Z: rows in a few groups, each row roughly a mix of its group's directions:
Z (99 x 10):
[[-22.4  -6.3  28.5 -39.9  24.5  -4.9  -6.4   7.1  -7.0  -6.5]
 [ 25.5  26.8 -10.7  21.3  24.9  -1.9  -3.9  12.0  -6.7  31.3]
 [ 16.8  24.8 -36.5  -4.0 -26.8   1.9  -5.2  -3.6 -20.9 -17.5]
 [ 18.4  17.9 -32.1 -17.3  -1.8 -13.5   1.6 -12.5 -36.1 -10.7]
 [ -4.2   1.2  15.3  17.1 -14.9 -31.7   5.4 -34.1  -4.4  27.7]
 [-23.8   1.8  10.1  13.2 -37.2  -6.0 -32.4 -17.5  11.3   1.1]
 [ -8.4 -24.4  27.5  -1.6 -41.3  15.8   8.1  -0.4  13.0  11.6]
 [ 23.4  24.6 -32.2  30.1  12.2   5.2 -15.1 -15.3  -3.5   1.4]
 [ 18.9  18.2 -13.6  42.1  -4.8  10.6  -6.0 -10.4  25.3  13.7]
 [  0.1   2.2  22.0  13.7  20.3  20.2 -26.0 -11.9  37.7  -3.6]
 [ 19.5  23.5   2.1  -0.6  36.4   9.6  24.0   8.2  15.6  22.6]
 [-18.0 -24.1  -3.2  16.0 -36.5  -5.9   7.4  -1.5 -34.0   1.3]
 [  7.4  27.6  -4.9 -25.7  39.9   4.7  -7.3  15.9  -4.4  17.6]
 [  1.3   4.3 -37.5  10.3 -29.1  -3.9  -5.6   4.7 -35.8   3.9]
 [ -6.4  -6.2  16.9   0.3  25.4  29.7  -3.8  28.1 -25.0  20.8]
 [ 11.1  27.7  -3.6 -21.8  40.5   6.8  -9.8  17.3  -0.7  17.0]
 [-16.8 -39.5   3.4  -2.0 -30.0 -15.7   8.2   7.8 -20.5 -14.2]
 [ 25.1  36.2   3.1   5.5  10.8  17.5 -18.3  -7.0   5.1  30.6]
 [ 20.9 -22.4   3.4   4.4 -24.9  -8.5  12.9  30.7 -31.3  -0.2]
 [ 11.8  37.6   3.7 -10.9  33.2  17.0  -8.8  -8.9  20.3  10.0]
 [-10.2  -9.4  45.7 -11.4   9.6  -4.7   9.6   9.8  29.5  12.6]
 [  9.3  -0.3  19.4  23.0  13.4  17.3 -29.0  -5.9  37.2  -4.8]
 [-26.7 -20.2  32.7  -8.3 -23.4  -8.4 -16.9 -11.3  16.8 -13.5]
 [ 17.0  26.9 -18.9  -7.2  28.7   3.6  33.3   7.2  -2.0  18.0]
 [-22.0  -4.7  -2.1  14.5 -44.9 -11.5 -26.6 -12.8  -1.7  -2.9]
 [  2.2 -13.5  15.8  21.2 -43.1  -5.8 -16.4 -22.4   3.5 -13.6]
 [ 19.7  13.8 -43.4   7.6  22.8   5.5   2.3  -7.9 -19.7 -15.2]
 [ 24.3  15.5 -25.9   5.1 -22.6  -1.5   3.5 -13.1 -34.3  18.7]
 [ 14.8  21.6  -3.2 -27.5  40.1   1.9  -1.7  13.0  22.6  -1.5]
 [-16.0 -37.4  27.5   8.0  12.7   8.8  10.8  18.5  21.0  11.7]
 [-10.5 -39.4   8.7 -16.5 -21.2  -2.6  24.9  10.1  -1.3 -23.6]
 [-15.4  -5.2  10.8  -4.7  47.3   9.6 -19.9   7.7  18.8  14.6]
 [-24.8 -29.3  26.0  -6.6  36.1  -7.0   5.9   6.2  11.1  -3.2]
 [-20.5 -22.9  19.3   9.2 -12.3 -33.5 -12.1 -28.5   6.0   8.8]
 [ 22.5  33.8 -36.8   5.1 -15.2   1.4  -2.3  -3.1 -21.1  -6.0]
 [ 19.3  27.0   0.2  34.5   9.9  24.7 -18.7  -3.5  12.2  15.4]
 [ -2.1 -11.8  -0.4 -12.5  30.7  -6.7  26.1  -6.1 -40.0  12.4]
 [  2.9 -10.4  22.5  19.2 -22.4  19.4 -10.2   8.9  33.5  24.1]
 [ -5.4 -17.4  16.5   3.7 -30.1  14.6  24.0  -6.8  36.7  -6.7]
 [ -1.4  13.9  -8.6 -24.7  40.1  12.8  14.5  26.5  -9.0  10.5]
 [ 26.0  25.9 -24.5  13.5 -34.6   3.0  -2.7  -8.2 -12.7  13.5]
 [ 18.0  31.9 -32.6  -4.3   6.0  -2.2  10.3  -5.2 -33.5  -5.5]
 [-12.4  18.2   7.5  -0.5  22.5   8.3 -17.2 -32.5  35.8   1.8]
 [ 20.5  41.0 -23.0   0.0  -0.9  -6.4   3.0 -17.8 -26.7   6.1]
 [-17.4 -10.3  15.1 -12.4  -0.7 -29.0 -34.4 -15.6 -17.2 -20.0]
 [ -2.0  15.5  -3.7 -33.2  40.8  11.9   9.3  21.8  -1.6   3.8]
 [ 12.5  10.9  18.0  20.6 -31.0  13.5  -2.7  -6.3  20.1  33.7]
 [-24.6 -15.1  32.4 -13.9  -2.5  -0.9  -8.2 -16.2  30.2 -20.6]
 [-20.8 -22.4  29.7  -2.7  26.1   8.6  -5.5  14.8  30.1  -4.4]
 [-16.3 -28.9  31.8   9.0  16.1  11.4  -2.1  14.3  27.9  13.7]
 [  3.3  -3.1 -24.1  -4.5 -14.4 -23.9  15.9 -18.4 -41.8  -3.3]
 [ 12.5   6.2  -1.7  11.4 -47.0 -14.5   8.4 -28.9  -5.8  -7.9]
 [  0.2  18.4  21.0  22.9   5.6  10.3 -13.2  -5.8  39.7  23.0]
 [ 18.2   8.3 -42.0  -4.2   3.1 -10.1  10.1   4.2 -34.7 -11.5]
 [ -1.3  13.1 -19.2 -12.8  33.3   2.8  22.8  20.9 -19.3  24.5]
 [-22.1  -4.7  40.7 -11.0 -10.3   4.5  -9.4  19.9  13.4  26.1]
 [ 12.3  31.2 -31.1 -12.2 -17.2  -1.4 -16.3  -9.4 -15.2 -25.1]
 [  7.6  10.8  -8.3  14.7  18.8 -14.8 -41.3 -25.5  -9.5 -16.6]
 [ 15.7 -22.3  -3.9  19.2 -41.2 -16.8  21.0   0.1  -7.9 -11.7]
 [ -5.4 -14.2  -4.7  22.1   9.7   6.6   3.9  24.6 -34.5  32.6]
 [ 15.2 -11.5 -35.5  -2.1 -11.9   8.6  30.1  14.1 -27.0  -8.3]
 [-16.0 -38.4   6.3   9.3 -29.9  -8.2   8.8  -6.7   8.8 -27.2]
 [-14.9 -29.5  25.6   8.7  14.6  16.2  -5.6  21.2  30.5   7.0]
 [ 17.8  33.0 -19.1  19.9  17.1  11.6   1.0   7.6 -12.9  30.7]
 [ 11.4  18.1   7.7  25.2  16.3  23.0  -9.8   4.0 -16.7  37.6]
 [ 22.6  33.1   2.5  25.4 -15.9  15.5 -14.0 -24.0  15.3  -0.3]
 [ 17.9  39.4 -24.4  -5.8  -6.8 -10.5  -3.6 -21.2 -24.8  -3.7]
 [-17.5 -28.9  29.0  18.7  -2.7  -6.2  -7.6   3.1  33.9  12.7]
 [-19.3 -28.5  28.6   6.3  -2.6   6.3 -16.9   8.4  36.2   0.6]
 [ 19.9  24.0 -31.6  -4.6  -0.3  -1.3  13.8  -5.8 -39.1   1.0]
 [-26.2 -18.2   4.6  -6.0 -26.1  -2.4 -18.3 -23.2   8.3 -32.4]
 [ 14.5  -4.8 -13.3 -20.7   5.3  -5.8   6.4 -16.7 -47.9  15.5]
 [-12.4 -28.4  16.5   5.3 -47.5 -12.4   6.0   5.3   4.1  -0.6]
 [ -5.2 -25.7   8.7  45.8 -26.8   9.0  -6.5  -6.8   0.5  -0.2]
 [-22.8 -14.5  -7.9 -16.0 -33.5 -24.2   8.0 -20.3  -6.5 -21.9]
 [-11.5 -17.4  23.9   8.4  19.0  21.4  -2.4  25.8  34.3   3.6]
 [ 19.8  42.0 -11.9   0.4 -10.9   1.4 -20.5 -24.3 -12.7  12.9]
 [ 17.8  30.9  -3.2 -33.6  33.3   3.1   4.3  10.7   9.2   2.4]
 [-24.5 -20.0  30.2  -4.1  11.5  -1.2 -16.2   3.7  35.8 -11.2]
 [-25.4  -6.3  43.4 -15.6  -6.3   3.1 -15.0  13.0  13.9  17.6]
 [ -3.7 -19.5   2.0  30.6 -43.5  -9.8  -1.1 -19.2  -5.5  -5.5]
 [ 16.7  23.5 -11.1  36.3   2.6   6.3 -31.7 -15.0   8.4  11.5]
 [-25.9   8.7   9.1 -14.7  39.8  21.0 -23.8   3.2   5.9   8.6]
 [ -0.5 -25.7  -1.8  -3.4 -30.6   8.8  41.3   5.1  14.2 -11.5]
 [ 22.7  16.5 -34.8  -9.3   6.4   0.4  10.3   0.4 -39.0  -1.3]
 [  5.2  -1.1  33.4 -11.3  32.7   6.6  18.0  11.8  27.8  11.6]
 [ 20.0   9.6   0.1  26.2 -39.9  -7.5   3.9 -29.1   6.7  -4.1]
 [ 21.3  -1.6 -34.8   0.0  -6.5  -5.8  28.8  11.1 -32.5   0.1]
 [-11.0 -12.8  34.9   6.2 -30.9  15.4  -1.8  -2.8  27.7  15.2]
 [ 25.0  17.9 -33.3  13.6  11.8  14.8  32.1   4.7   2.1   9.7]
 [ 18.5 -14.6  -9.8  21.0 -40.5 -17.9  19.6   2.8 -17.3  -2.8]
 [ 13.2  -7.7 -39.1  -6.9  -0.1  -3.1  17.3  -0.9 -33.4 -22.8]
 [ 22.0  28.7   0.8  -2.3  33.4   4.5  -6.9  -7.5  33.4   9.0]
 [-14.3 -23.9  34.1  13.2  -9.2   1.4 -10.3  -0.3  34.2  16.6]
 [  3.3  19.9  -1.4 -45.8  25.9   1.2  10.1   5.9  14.0 -15.7]
 [ 22.2  17.5 -34.2  36.8  -9.3   0.2  -8.0 -16.5  -1.2   1.7]
 [ 13.4   4.9  27.6  -4.0  39.6   6.4  14.6   7.6  27.2  12.1]
 [-16.1  23.5  21.7  -4.7  -5.3   6.8   3.1  15.2  17.0  43.0]
 [  4.8  -6.6 -28.4  -7.3 -22.6  18.6  29.1  22.2 -24.5   5.9]]

one row of each group, then the others: which group is each in?
[-25.3 -22.0  20.8 -17.5 -10.8 -18.6 -29.2  -0.9 -17.3 -16.7] -> S
[-19.7   0.1  -0.2  -3.2 -38.2 -16.1  -0.5 -34.6 -20.9   0.9] -> C
[ -0.7 -15.7  23.1  18.7  22.6  19.2   3.9  19.2  21.4  30.1] -> X

[ 17.4  16.1 -32.6  19.7   7.6  -6.5 -24.8 -22.1 -18.9 -13.2] -> S
[  8.4  -2.0 -19.4 -20.1 -18.2 -22.8  23.6  18.1 -34.0  -0.5] -> C
[-16.5 -18.2   8.5 -27.6   9.3 -28.1 -13.7 -27.8 -18.2 -12.2] -> X
[-10.4  -0.1 -31.9   5.4 -36.2  -4.2 -11.7   2.6 -33.5  -0.9] -> S
[-13.8 -14.7  16.5  -3.2  42.8  -4.7  22.9  -2.2 -20.4  16.2] -> X
[-18.5  -7.8  24.4 -16.0   2.9 -20.3 -40.0  -8.8 -16.8 -10.9] -> S
[ -8.0  -5.5  32.9 -20.5  31.5   1.9   3.6 -10.0  28.8 -14.6] -> S
[-10.1  -9.1  20.1  36.4   7.0  21.4 -15.2 -21.0  23.6   9.8] -> C
[ -1.8 -12.6  34.5   1.0 -16.1  34.3 -11.0  16.0 -22.0 -10.2] -> C
[  9.7  29.7  -0.3  11.8  36.5   4.5 -31.9 -12.6   5.7   8.7] -> S
[ -1.5  -0.5   9.4  21.4  28.7  26.4 -14.1  20.9 -12.8  29.7] -> C
